In the data rows, zero lies at 4.5, halfway between 4 and 5.
Some points:
{6, 5, 4, 5, 3, 9, 6, 4, 5, 5, 4, 6, 5, 6, 7, 9, 1, 3, 6, 4, 5, 3, 4, 6, 4, 3,
 3, 3, 6, 5, 2, 5, 5, 8, 7, 4, 5, 4, 5, 4, 4, 3, 3, 3, 6}
{5, 6, 5, 8, 5, 5, 5, 4, 6, 4, 6, 5, 6, 3, 5, 4, 2, 5, 2, 5, 3, 5, 5, 6, 6, 4,
 3, 4, 1, 2, 5, 7, 5, 4, 4, 2, 0, 3, 6, 4, 2, 5, 4, 6, 6}
{2, 0, 2, 5, 6, 5, 6, 5, 3, 4, 4, 6, 5, 6, 4, 6, 4, 4, 4, 6, 5, 3, 3, 3, 4, 9,
 5, 3, 3, 7, 6, 2, 7, 3, 4, 5, 3, 5, 6, 4, 4, 4, 7, 4, 7}
{6, 6, 3, 6, 4, 7, 3, 5, 5, 5, 5, 2, 8, 5, 2, 4, 2, 1, 5, 3, 5, 4, 4, 5, 3, 3,
 3, 2, 2, 6, 5, 2, 5, 1, 4, 2, 7, 9, 4, 5, 6, 4, 6, 5, 3}
{4, 2, 6, 6, 5, 3, 5, 0, 5, 4, 5, 4, 6, 6, 2, 5, 7, 6, 1, 7, 6, 5, 3, 5, 4, 3,
 4, 5, 3, 5, 2, 4, 6, 4, 7, 2, 7, 5, 4, 6, 2, 3, 4, 2, 4}
{6, 6, 6, 5, 5, 1, 7, 9, 6, 5, 2, 4, 5, 5, 8, 3, 5, 4, 5, 5, 6, 4, 7, 7, 4, 4,
 5, 6, 7, 6, 5, 1, 7, 4, 5, 4, 3, 6, 4, 6, 2, 7, 3, 5, 2}
{5, 6, 3, 7, 6, 6, 6, 6, 1, 2, 1, 5, 4, 6, 2, 6, 6, 8, 2, 5, 3, 7, 4, 4, 5, 4,
 9, 4, 5, 3, 3, 5, 6, 5, 6, 4, 5, 5, 3, 3, 7, 7, 6, 4, 4}
{4, 4, 5, 5, 2, 3, 5, 2, 5, 2, 5, 4, 5, 3, 4, 3, 3, 6, 7, 6, 4, 5, 6, 0, 3, 4,
 4, 3, 5, 5, 2, 5, 9, 7, 3, 4, 4, 6, 6, 5, 6, 5, 6, 5, 2}
{4, 3, 6, 3, 4, 4, 5, 4, 6, 5, 6, 6, 1, 5, 3, 4, 5, 4, 6, 4, 4, 6, 6, 9, 5, 3,
 8, 2, 3, 7, 7, 5, 5, 7, 5, 2, 5, 4, 6, 7, 7, 4, 7, 6, 4}
{4, 7, 2, 0, 2, 3, 4, 4, 1, 5, 2, 2, 4, 6, 4, 5, 7, 4, 3, 5, 5, 4, 4, 6, 7, 5,
 2, 2, 4, 5, 4, 5, 4, 5, 6, 7, 2, 7, 7, 6, 4, 2, 5, 5, 3}
{7, 4, 3, 3, 6, 3, 1, 6, 2, 6, 6, 5, 4, 1, 5, 4, 5, 3, 7, 7, 7, 4, 2, 3, 5, 4,
 5, 3, 1, 5, 5, 3, 5, 6, 6, 2, 4, 3, 5, 3, 4, 9, 3, 3, 4}
{3, 5, 6, 3, 2, 6, 3, 7, 7, 4, 6, 5, 5, 4, 4, 6, 5, 7, 2, 7, 6, 2, 3, 4, 5, 5,
 4, 5, 5, 5, 6, 2, 6, 5, 1, 3, 4, 3, 3, 3, 8, 1, 2, 6, 2}
{5, 1, 6, 3, 4, 4, 3, 3, 4, 7, 2, 3, 9, 4, 6, 6, 6, 3, 5, 4, 4, 6, 6, 7, 3, 3,
 6, 6, 6, 4, 3, 6, 4, 4, 2, 6, 1, 3, 4, 3, 7, 6, 5, 2, 5}
{6, 6, 6, 4, 5, 3, 4, 3, 4, 3, 6, 9, 6, 2, 4, 8, 4, 3, 3, 5, 4, 9, 4, 6, 4, 7,
 3, 7, 4, 6, 4, 4, 3, 5, 3, 5, 6, 6, 3, 7, 6, 4, 4, 7, 5}
{3, 6, 9, 4, 5, 6, 2, 7, 6, 3, 3, 5, 3, 2, 3, 5, 6, 3, 6, 4, 4, 4, 4, 3, 6, 6,
 4, 5, 4, 2, 5, 5, 4, 4, 6, 5, 5, 5, 5, 5, 4, 4, 8, 0, 3}
{3, 5, 2, 6, 4, 5, 4, 4, 6, 5, 2, 4, 4, 4, 4, 5, 5, 4, 5, 5, 6, 6, 4, 4, 3, 6,
 4, 5, 5, 7, 4, 5, 3, 4, 7, 4, 4, 0, 4, 5, 3, 3, 7, 7, 0}
{3, 4, 4, 4, 5, 4, 4, 5, 3, 5, 8, 5, 7, 6, 4, 5, 5, 5, 3, 0, 7, 3, 4, 6, 4, 4,
 2, 5, 6, 4, 5, 5, 6, 5, 4, 5, 5, 2, 7, 7, 5, 9, 4, 5, 5}
{7, 4, 5, 3, 4, 6, 3, 5, 5, 5, 5, 4, 3, 4, 3, 0, 1, 5, 3, 4, 7, 7, 7, 3, 4, 8,
 4, 7, 5, 3, 5, 3, 5, 3, 9, 6, 4, 5, 5, 1, 6, 3, 4, 5, 5}
{6, 3, 5, 3, 3, 6, 5, 6, 5, 4, 3, 6, 4, 5, 4, 6, 5, 3, 5, 6, 4, 3, 6, 2, 4, 1,
 5, 9, 2, 4, 7, 6, 5, 3, 4, 5, 5, 5, 4, 6, 2, 5, 6, 7, 4}
{3, 3, 4, 7, 4, 3, 4, 3, 3, 5, 6, 5, 4, 4, 6, 5, 5, 5, 4, 6, 2, 3, 2, 3, 0, 3,
 5, 4, 6, 2, 6, 1, 1, 5, 6, 5, 2, 6, 6, 7, 7, 4, 5, 5, 4}
{4, 4, 4, 3, 3, 4, 6, 3, 3, 4, 3, 5, 3, 3, 3, 3, 8, 2, 5, 0, 5, 4, 4, 4, 3, 6,
 7, 6, 3, 4, 4, 5, 3, 5, 4, 2, 4, 6, 4, 1, 2, 2, 2, 6, 3}
{4, 3, 4, 9, 3, 4, 4, 8, 4, 4, 5, 1, 3, 5, 4, 3, 5, 1, 4, 6, 6, 5, 5, 4, 5, 5,
 4, 5, 4, 5, 5, 7, 3, 8, 4, 5, 6, 3, 4, 6, 6, 5, 4, 4, 7}
{3, 8, 5, 4, 5, 3, 5, 5, 6, 6, 3, 6, 6, 6, 5, 3, 4, 5, 5, 7, 5, 1, 5, 6, 0, 7,
 5, 3, 2, 4, 5, 9, 4, 3, 4, 5, 7, 4, 5, 4, 5, 5, 2, 4, 7}
{5, 5, 5, 4, 2, 3, 3, 3, 7, 4, 2, 3, 3, 4, 5, 6, 5, 5, 2, 4, 3, 4, 5, 3, 5, 3,
 6, 4, 5, 8, 5, 2, 3, 5, 4, 6, 5, 4, 6, 3, 3, 8, 5, 6, 9}
{6, 5, 5, 2, 5, 1, 4, 4, 4, 4, 5, 3, 4, 9, 4, 5, 2, 4, 5, 3, 5, 3, 4, 3, 4, 5,
 5, 4, 7, 3, 5, 6, 4, 6, 5, 2, 2, 3, 0, 6, 4, 4, 5, 4, 7}
{2, 5, 6, 5, 4, 7, 5, 4, 6, 3, 7, 3, 2, 5, 4, 5, 6, 8, 9, 3, 9, 6, 7, 6, 5, 5,
 4, 5, 2, 3, 2, 2, 2, 3, 5, 9, 3, 5, 1, 3, 3, 5, 4, 3, 5}
{6, 5, 3, 2, 7, 8, 6, 2, 5, 0, 6, 4, 7, 3, 7, 0, 6, 4, 3, 5, 5, 5, 5, 4, 5, 3,
 5, 2, 5, 5, 8, 4, 5, 5, 4, 5, 5, 3, 3, 5, 4, 5, 4, 3, 5}
{3, 3, 5, 4, 8, 5, 4, 6, 4, 7, 4, 6, 5, 3, 1, 4, 4, 7, 4, 4, 3, 4, 4, 6, 3, 2,
 1, 3, 7, 6, 5, 6, 4, 8, 5, 7, 5, 7, 3, 2, 2, 3, 6, 6, 5}
{5, 5, 6, 6, 5, 3, 6, 5, 5, 6, 3, 5, 3, 5, 7, 3, 3, 4, 6, 3, 6, 6, 0, 4, 6, 3,
 5, 5, 4, 4, 4, 6, 8, 4, 3, 7, 5, 4, 5, 3, 5, 3, 5, 4, 5}
{8, 3, 4, 5, 4, 5, 7, 3, 6, 7, 2, 6, 6, 4, 2, 4, 5, 6, 8, 4, 3, 5, 5, 3, 8, 7,
 3, 3, 6, 3, 6, 5, 4, 4, 4, 4, 5, 3, 6, 7, 5, 5, 1, 4, 5}
{6, 3, 0, 4, 5, 3, 3, 5, 9, 4, 7, 4, 6, 3, 5, 5, 5, 5, 6, 5, 2, 3, 3, 8, 6, 5,
 5, 6, 6, 1, 3, 6, 4, 5, 5, 5, 7, 6, 4, 4, 4, 4, 6, 5, 5}
{4, 6, 5, 5, 6, 6, 5, 2, 5, 8, 8, 4, 5, 9, 8, 5, 5, 4, 3, 4, 2, 5, 5, 2, 7, 7,
 4, 6, 5, 6, 5, 7, 3, 6, 4, 3, 5, 7, 4, 3, 5, 7, 6, 3, 2}
{2, 5, 3, 6, 7, 4, 2, 1, 1, 2, 3, 5, 4, 5, 4, 3, 1, 4, 6, 5, 3, 1, 6, 7, 7, 3,
 6, 7, 5, 5, 5, 3, 5, 5, 3, 6, 5, 4, 5, 5, 6, 3, 3, 4, 3}
{4, 4, 3, 4, 7, 5, 5, 3, 5, 5, 4, 4, 0, 4, 5, 7, 5, 3, 3, 5, 4, 4, 6, 5, 4, 4,
 2, 3, 8, 2, 3, 5, 5, 1, 2, 3, 5, 4, 4, 5, 5, 6, 3, 5, 5}
{6, 5, 5, 4, 9, 3, 4, 8, 6, 4, 7, 4, 5, 5, 5, 5, 4, 4, 4, 4, 4, 5, 6, 1, 5, 2,
 7, 3, 4, 6, 0, 5, 3, 3, 5, 6, 4, 4, 8, 5, 4, 2, 2, 5, 5}
{4, 5, 6, 5, 2, 3, 6, 6, 0, 6, 6, 5, 6, 3, 7, 4, 3, 7, 6, 5, 3, 5, 6, 4, 6, 4,
 5, 3, 4, 4, 5, 4, 4, 2, 4, 2, 8, 2, 5, 3, 2, 3, 6, 5, 6}
Along one direction, these points spread out more than along any other. How many in every 100 of the points above lie lower along it than each point below? Round to a whole number. More than half of the points above lie lower than the first one.
{4, 2, 6, 6, 5, 3, 5, 0, 5, 4, 5, 4, 6, 6, 2, 5, 7, 6, 1, 7, 6, 5, 3, 5, 4, 3,
 4, 5, 3, 5, 2, 4, 6, 4, 7, 2, 7, 5, 4, 6, 2, 3, 4, 2, 4} 53
{3, 5, 6, 3, 2, 6, 3, 7, 7, 4, 6, 5, 5, 4, 4, 6, 5, 7, 2, 7, 6, 2, 3, 4, 5, 5,
 4, 5, 5, 5, 6, 2, 6, 5, 1, 3, 4, 3, 3, 3, 8, 1, 2, 6, 2} 14
{3, 5, 2, 6, 4, 5, 4, 4, 6, 5, 2, 4, 4, 4, 4, 5, 5, 4, 5, 5, 6, 6, 4, 4, 3, 6,
 4, 5, 5, 7, 4, 5, 3, 4, 7, 4, 4, 0, 4, 5, 3, 3, 7, 7, 0} 11
{6, 5, 3, 2, 7, 8, 6, 2, 5, 0, 6, 4, 7, 3, 7, 0, 6, 4, 3, 5, 5, 5, 5, 4, 5, 3,
 5, 2, 5, 5, 8, 4, 5, 5, 4, 5, 5, 3, 3, 5, 4, 5, 4, 3, 5} 47
{4, 4, 4, 3, 3, 4, 6, 3, 3, 4, 3, 5, 3, 3, 3, 3, 8, 2, 5, 0, 5, 4, 4, 4, 3, 6,
 7, 6, 3, 4, 4, 5, 3, 5, 4, 2, 4, 6, 4, 1, 2, 2, 2, 6, 3} 8
{5, 5, 5, 4, 2, 3, 3, 3, 7, 4, 2, 3, 3, 4, 5, 6, 5, 5, 2, 4, 3, 4, 5, 3, 5, 3,
 6, 4, 5, 8, 5, 2, 3, 5, 4, 6, 5, 4, 6, 3, 3, 8, 5, 6, 9} 58
{7, 4, 5, 3, 4, 6, 3, 5, 5, 5, 5, 4, 3, 4, 3, 0, 1, 5, 3, 4, 7, 7, 7, 3, 4, 8,
 4, 7, 5, 3, 5, 3, 5, 3, 9, 6, 4, 5, 5, 1, 6, 3, 4, 5, 5} 3
{5, 6, 5, 8, 5, 5, 5, 4, 6, 4, 6, 5, 6, 3, 5, 4, 2, 5, 2, 5, 3, 5, 5, 6, 6, 4,
 3, 4, 1, 2, 5, 7, 5, 4, 4, 2, 0, 3, 6, 4, 2, 5, 4, 6, 6} 78
{5, 6, 3, 7, 6, 6, 6, 6, 1, 2, 1, 5, 4, 6, 2, 6, 6, 8, 2, 5, 3, 7, 4, 4, 5, 4,
 9, 4, 5, 3, 3, 5, 6, 5, 6, 4, 5, 5, 3, 3, 7, 7, 6, 4, 4} 28
{3, 3, 5, 4, 8, 5, 4, 6, 4, 7, 4, 6, 5, 3, 1, 4, 4, 7, 4, 4, 3, 4, 4, 6, 3, 2,
 1, 3, 7, 6, 5, 6, 4, 8, 5, 7, 5, 7, 3, 2, 2, 3, 6, 6, 5} 42
{4, 7, 2, 0, 2, 3, 4, 4, 1, 5, 2, 2, 4, 6, 4, 5, 7, 4, 3, 5, 5, 4, 4, 6, 7, 5,
 2, 2, 4, 5, 4, 5, 4, 5, 6, 7, 2, 7, 7, 6, 4, 2, 5, 5, 3} 22
{4, 3, 6, 3, 4, 4, 5, 4, 6, 5, 6, 6, 1, 5, 3, 4, 5, 4, 6, 4, 4, 6, 6, 9, 5, 3,
 8, 2, 3, 7, 7, 5, 5, 7, 5, 2, 5, 4, 6, 7, 7, 4, 7, 6, 4} 61
{7, 4, 3, 3, 6, 3, 1, 6, 2, 6, 6, 5, 4, 1, 5, 4, 5, 3, 7, 7, 7, 4, 2, 3, 5, 4,
 5, 3, 1, 5, 5, 3, 5, 6, 6, 2, 4, 3, 5, 3, 4, 9, 3, 3, 4} 31
